Here are some numbered points:
tensor([31, 26, 39, -1, 42, 19,  7, 38, 43, 14, 40, 38]) 0
tensor([27, 32, 38, -1, 41, 40,  6, 42, 37, 13, 39, 19]) 1
tensor([ 6, 39, 39, -1, 39, 37, 24, 40, 31, 11, 39, 20]) 2
tensor([20, 40, 41,  7, 37, 41, 28, 36, 32, 11, 38, -1]) 3
tensor([38, 22, 34, 38,  7, 40, 28, 35, 38, 13, 39,  5]) 4
tensor([38, 38, 26, 31, 41, 14, 18, 40, 41, 39,  8, 38]) 5
tensor([32, 19, 40,  1, 36, 39, 26, 40, 39, 15, 38,  6]) 6
tensor([40, 37,  0, 39, 19, 34, 38, 13, 26, 40, 40, 38]) 7
tensor([38, 21, 38, 26, 14, 37, 32, 39, 37,  8, 39,  0]) 8
tensor([ 6, 40, 39,  3, 36, 38, 40, 37, 28, 16, 19, 31]) 9
tensor([19, 38, 39,  8, 41, 41, 24, 39, 33, 10, 39, -1]) 10
tensor([38, 38, 14, 36, 39, 19, 25, 30, 37, 37,  8, 41]) 11
tensor([35, 38, 33, 25, 38, 40, 22, 38,  9, 15, 36,  3]) 12
tensor([26, 40, 32, 19, 39, 39,  6, 38, 12, 40, 37,  2]) 13
tensor([39, 39, 20, 40, 31, 13, 26, 41, 39, 40,  8, 40]) 14
tensor([17, 37, 40,  0, 39, 14, 34,  6, 39, 39, 40, 37]) 15
tensor([40, 40, 22, 40, 39, 16, 22, 37, 32, 39,  9, 37]) 16
tensor([ 7, 40, 40, -1, 37, 40, 25, 40, 32, 13, 39, 19]) 17
tensor([33, 37, 15, 40, 37, 37, 26, 37,  9, 38, 39,  0]) 18
tensor([39, 41, -1, 39, 22, 42, 40, 15, 35, 39, 26, 39]) 19
tensor([ 9, 39, 36,  3, 38, 37, 26, 37, 30, 13, 39, 21]) 20
tensor([11, 40, 38, -2, 23, 39, 39, 33, 41, 39,  8, 39]) 21
tensor([40, 20, 40,  0, 37, 26,  4, 39, 40, 13, 38, 38]) 22
tensor([37, 23, 38, 36,  4, 41, 36, 14, 37, 37, 27, 34]) 23
tensor([36, 33, 20, 42, 38, 11, 27, 37, 39, 38, -2, 38]) 24
tensor([39, 33, 20, 38, 39, 12, 28, 41, 37, 37,  1, 41]) 25
tensor([10, 40, 37,  4, 38, 38, 39, 37, 27, 13, 29, 20]) 26
tensor([40, 32, 39,  0, 41, 17,  4, 37, 37, 39, 24, 40]) 27
tensor([37, 38, 37,  6, 25, 22, 41,  2, 40, 38, 35, 36]) 28
tensor([25, 37, 39, 32,  7, 37, 38, 19, 36, 38,  2, 37]) 29
tensor([22, 40, 39, 26, 37, 38,  7, 41, 12, 32, 40,  0]) 30
tensor([40, 41,  6, 37, 31, 41, 39, 19,  8, 39, 34, 27]) 31
tensor([40, 33, 15, 37, 40, 19, 27, 35, 38, 36,  1, 39]) 32
tensor([33, 39, 35, 27, 10, 39, 40, 15, 37, 39, -1, 40]) 33
tensor([38, 37,  1, 38, 38, 36, 31, 13, 18, 40, 37, 25]) 34
tensor([38, 38, 26, 30, 41, 14, 17, 40, 41, 39,  9, 38]) 35
tensor([37, 19, 36, 37,  3, 39, 37,  7, 39, 38, 37, 26]) 36
tensor([39, 37,  0, 39, 18, 33, 38, 13, 26, 40, 40, 38]) 37
tensor([35, 38,  1, 39, 38, 41, 38, 11, 20, 40, 39, 26]) 38
tensor([30, 16, 39,  1, 38, 38,  8, 39, 38, 12, 41, 27]) 39
tensor([40, 35, 38,  5, 39, 24, 10, 36, 39, 41, 17, 37]) 40
tensor([40, 35, 38,  6, 39, 24, 10, 36, 39, 41, 17, 37]) 41
tensor([38, 36, 25, 40,  8, 32, 39, 13, 41, 38,  0, 39]) 42
tensor([27, 35, 40, 15,  3, 40, 38, 30, 41, 37,  1, 41]) 43
tensor([37, 40,  1, 37, 26, 39, 41, 12, 20, 39, 38, 33]) 44
tensor([26, 39, 38, 13, 37, 40, 20, 39, 33,  6, 38, -1]) 45
tensor([39, 38, -1, 41, 32, 40, 38, 21, 13, 39, 38, 25]) 46
tensor([36, 30, 38,  8, 38, 18,  0, 41, 36, 38, 25, 37]) 47
tensor([ 7, 39, 40, 38, 40, 39, 12, 38, 20, 22, 38,  2]) 48
tensor([ 5, 40, 39,  0, 38, 38, 40, 40, 27, 14, 21, 30]) 49
tensor([14, 38, 39,  3, 28, 39, 35, 34, 37, 37, 10, 35]) 50
tensor([39, 21, 39, 39,  1, 39, 39, 26, 38, 32, 39, 15]) 51
tensor([ 6, 36, 40, -1, 36, 40, 37, 39, 32, 21, 26, 14]) 52
tensor([ 6, 37, 27, 39, 39, 39, 19, 40, 12, 31, 39,  3]) 53
tensor([ 7, 36, 39,  0, 39, 39, 40, 25, 34, 18, 13, 40]) 54
tensor([38, 39, 26, 31, 41, 15, 18, 40, 39, 36, 10, 35]) 55
tensor([ 8, 38, 36,  3, 38, 40, 25, 36, 32, 13, 38, 21]) 56
tensor([39, 41, 24, 30, 39, 22, 12, 39, 39, 40,  0, 38]) 57
tensor([14, 39, 38, 27, 37, 38, 20, 42,  4, 30, 41,  3]) 58
tensor([32, 23, 36,  3, 37, 38, 10, 37, 38, 16, 38, 27]) 59
tensor([12, 38, 39,  1, 37, 40, 27, 36, 35,  6, 38, 18]) 60
tensor([37, 16, 40, 36,  1, 38, 39, 13, 37, 38, 24, 32]) 61
tensor([39, 40, 28, 38,  4, 32, 38, 19, 39, 39, -1, 40]) 62
tensor([31, 38, 15, 39, 40, 37, 23, 38,  8, 39, 39, -1]) 63
tensor([14, 39, 40,  1, 26, 38, 43, 31, 19, 38,  5, 37]) 64
tensor([37, 40, 42,  4, 38, 20,  9, 35, 39, 27, 30, 37]) 65
tensor([29, 19, 39,  1, 39, 38, 26, 41, 39, 12, 38,  5]) 66
tensor([33, 39, 37, 26,  8, 41, 41, 14, 37, 39, -2, 39]) 67
tensor([ 7, 41, 40, -1, 38, 41, 38, 39, 33, 12, 24, 17]) 68
tensor([ 8, 39, 40, -2, 36, 41, 26, 39, 30, 13, 37, 22]) 69
tensor([ 5, 40, 38, -3, 39, 38, 26, 40, 32, 11, 41, 20]) 70
tensor([38, 37, 26, 30, 41, 13, 17, 39, 41, 37, 10, 38]) 71
tensor([ 8, 38, 40,  2, 39, 37, 27, 38, 30, 13, 39, 19]) 72
tensor([39, 37, 27, 38,  2, 31, 37, 16, 35, 36, 20, 36]) 73
tensor([38, 39, 33, 38,  5, 27, 40, 13, 39, 41,  1, 37]) 74
tensor([37, 42, 40, -4, 30, 13, 24,  6, 37, 38, 38, 36]) 75
tensor([37, 35, 39,  2, 42, 24,  9, 38, 39, 39, 20, 35]) 76
tensor([37, 39, 23, 32, 38, 12, 18, 37, 39, 40,  4, 39]) 77
tensor([39, 40, 26, 36,  7, 33, 37, 14, 39, 38,  0, 40]) 78
tensor([ 8, 38, 40,  0, 39, 39, 35, 38, 29, 15, 17, 33]) 79
tensor([38, 38, 38,  4, 37, 28,  9, 40, 37, 20, 14, 35]) 80
tensor([ 6, 39, 38, -1, 36, 40, 36, 41, 26, 20, 14, 38]) 81
tensor([24, 39, 39, 31,  6, 37, 38, 18, 36, 40, -1, 40]) 82
tensor([21, 40,  9, 35, 36, 38, 26, 36, 14, 40, 36,  2]) 83
tensor([39, 41, 26, 39, 12, 33, 41,  6, 41, 41, -1, 40]) 84
tensor([22, 37, 11, 36, 39, 40, 27, 37,  7, 32, 39,  2]) 85
tensor([ 6, 40, 38,  0, 39, 40, 41, 39, 28, 12, 20, 32]) 86
tensor([36, 38, 37,  6, 27, 23, 40,  5, 40, 35, 35, 34]) 87
tensor([38, 40,  1, 42, 25, 41, 37, 14, 21, 38, 41, 33]) 88
tensor([ 9, 40, 37,  1, 38, 40, 20, 39, 26, 31, 10, 40]) 89
tensor([37, 38, 27, 36, 20, 15, 38,  4, 37, 38, 31, 35]) 90
tensor([39, 32, 40, 14, 36, 28,  6, 38, 38, 36, 21, 40]) 91
New points follow, each followed by the numbers of its three nearest points above, nearest first.
tensor([39, 41,  5, 35, 34, 41, 38, 22,  7, 37, 38, 24]) 31 46 34
tensor([14, 38, 38, 33, 33, 39, 28, 39, 10, 22, 38,  3]) 58 53 48
tensor([20, 40,  7, 38, 38, 39, 25, 37, 12, 40, 39, -1]) 83 85 63
tensor([38, 40, 39,  1, 39, 21,  7, 38, 39, 32, 28, 39]) 65 27 76
tensor([ 7, 40, 38,  0, 41, 39, 38, 39, 26, 11, 30, 19]) 26 68 52
tensor([39, 41, 26, 40, -1, 33, 34, 13, 41, 39, 19, 39]) 73 78 62
tensor([40, 39, 27, 41,  1, 31, 39,  6, 38, 39, 22, 39]) 73 74 42
tensor([39, 40, 40, 14, 39, 28, -1, 37, 32, 37, 18, 39]) 91 41 40
tensor([37, 39,  3, 35, 19, 38, 38, 13, 33, 39, 25, 38]) 19 7 37
tensor([32, 13, 40, 39,  1, 39, 40, 27, 38, 39, 39, 21]) 51 36 61
tensor([ 6, 39, 37,  2, 40, 40, 20, 37, 33, 25, 13, 37]) 89 81 79
tensor([37, 23, 38, 37,  0, 37, 39, 12, 38, 41, 34, 18]) 36 51 61
tensor([40, 40, 14, 38, 39, 19, 34, 27, 40, 39,  6, 40]) 11 32 24
tensor([32, 23, 39,  3, 36, 37, 10, 36, 39, 16, 38, 27]) 59 39 1
tensor([38, 38, 31, 38,  7, 26, 40, 11, 39, 40, -1, 35]) 74 42 78
tensor([33, 39, 38,  2, 17, 37, 41, 24, 37, 40,  8, 40]) 43 21 50
tensor([38,  7, 39, 34, 21, 40, 37, 36, 38, 13, 38,  1]) 8 4 51
tensor([39, 38,  0, 41, 32, 39, 38, 21, 15, 39, 35, 26]) 46 31 34
tensor([40, 33, 13, 39, 41, 19, 25, 38, 38, 36, -2, 39]) 32 25 24
tensor([39, 33, 13, 36, 38, 21, 27, 40, 37, 37,  7, 39]) 32 11 25
tensor([39, 34, 39, 18, 38, 23,  8, 39, 37, 38, 13, 40]) 91 41 40
tensor([ 9, 35, 39,  0, 39, 39, 37, 26, 34, 18, 15, 39]) 54 79 9
tensor([32, 12, 40, 40,  1, 39, 40, 29, 38, 39, 41, 20]) 51 36 61
tensor([32, 39, -2, 40, 40, 38, 41, 13, 25, 41, 40, 20]) 38 34 46
tensor([34, 39, 35, 10, 18, 38, 38, 25, 39, 38,  2, 38]) 43 33 67
tensor([39, 13, 37, 39,  9, 40, 39, 31, 40, 21, 38,  2]) 4 51 8
tensor([32, 18, 37,  3, 35, 26,  9, 35, 39, 15, 36, 40]) 22 0 59
tensor([39, 11, 40, 40,  8, 40, 39, 32, 41, 20, 38,  0]) 4 51 8
tensor([38, 23, 35, 28, 15, 37, 32, 37, 36, 10, 39,  3]) 8 4 51
tensor([39, 33, 40, 16, 36, 27,  6, 38, 38, 38, 19, 41]) 91 41 40
tensor([39, 23, 36, 39,  3, 40, 39, 25, 37, 33, 38, 16]) 51 36 23
tensor([21, 38, 41, 10, 34, 41, 29, 34, 32, 14, 37,  2]) 3 10 45
tensor([13, 41, 40,  1, 24, 38, 40, 20, 41, 39,  6, 38]) 21 50 64
tensor([40, 41,  3, 37, 33, 41, 39, 20,  5, 39, 38, 26]) 31 46 34
tensor([39, 34, 21, 35, 39, 13, 27, 41, 37, 36,  2, 41]) 25 24 32
tensor([39, 37, 14, 39, 37, 20, 27, 30, 37, 38,  8, 38]) 11 32 16
tensor([38, 21, 37, 38,  5, 41, 27, 37, 39, 10, 38,  2]) 4 8 51
tensor([ 7, 40, 39, -2, 38, 41, 20, 40, 25, 31, 11, 40]) 89 81 79
tensor([39, 37, 26, 39, -1, 31, 39, 14, 38, 38, 18, 39]) 73 74 78
tensor([25, 38,  1, 42, 39, 39, 41, 34, 23, 38, 39,  7]) 83 85 18
tensor([39, 26, 37, 38,  1, 40, 39, 12, 40, 38, 33, 20]) 36 23 51
tensor([39, 31, 35, 15, 37,  5,  9, 38, 38, 37, 28, 38]) 47 27 65
tensor([ 9, 40, 39, -1, 38, 40, 20, 40, 26, 31, 10, 40]) 89 81 50
tensor([12, 40, 27, 36, 42, 39, 20, 40,  5, 40, 39, -1]) 53 58 85
tensor([15, 39, 35, 28, 35, 38, 21, 40,  6, 30, 39,  6]) 58 53 30
tensor([39, 38, 40, 13, 39, 29,  0, 37, 32, 36, 20, 38]) 91 41 47
tensor([38, 40, 42,  2, 40, 18,  7, 37, 39, 26, 33, 37]) 65 27 76
tensor([35, 10, 39, 32, 23, 40, 36, 36, 37, 13, 38,  3]) 8 4 51
tensor([21, 39, 36, 27, 38, 40,  7, 40, 12, 32, 39,  0]) 30 13 58
tensor([39, 41, 26, 39,  2, 32, 33, 14, 41, 39, 19, 39]) 73 78 42
tensor([37, 39, 41,  5, 38, 20,  9, 35, 38, 27, 30, 37]) 65 76 27
tensor([12, 38, 39, 33, 36, 39, 27, 41,  7, 20, 39,  0]) 58 53 48
tensor([36, 38,  2, 38, 32, 40, 39, 23, 15, 38, 36, 25]) 46 31 38
tensor([39, 41, 26, 40, -2, 34, 34, 12, 41, 39, 21, 39]) 73 78 42
tensor([38, 33, 26, 41, -1, 37, 40, 13, 39, 37, 21, 43]) 73 23 42
tensor([34, 39, 38,  9, 20, 36, 36, 27, 40, 38,  0, 38]) 43 33 67
tensor([41, 40, 22, 40, 38, 16, 22, 37, 33, 40,  9, 37]) 16 14 77
tensor([39, 33, 11, 37, 38, 21, 28, 41, 37, 37,  7, 39]) 32 11 25
tensor([20, 40, 40,  7, 37, 41, 27, 37, 32, 12, 38,  0]) 3 10 45
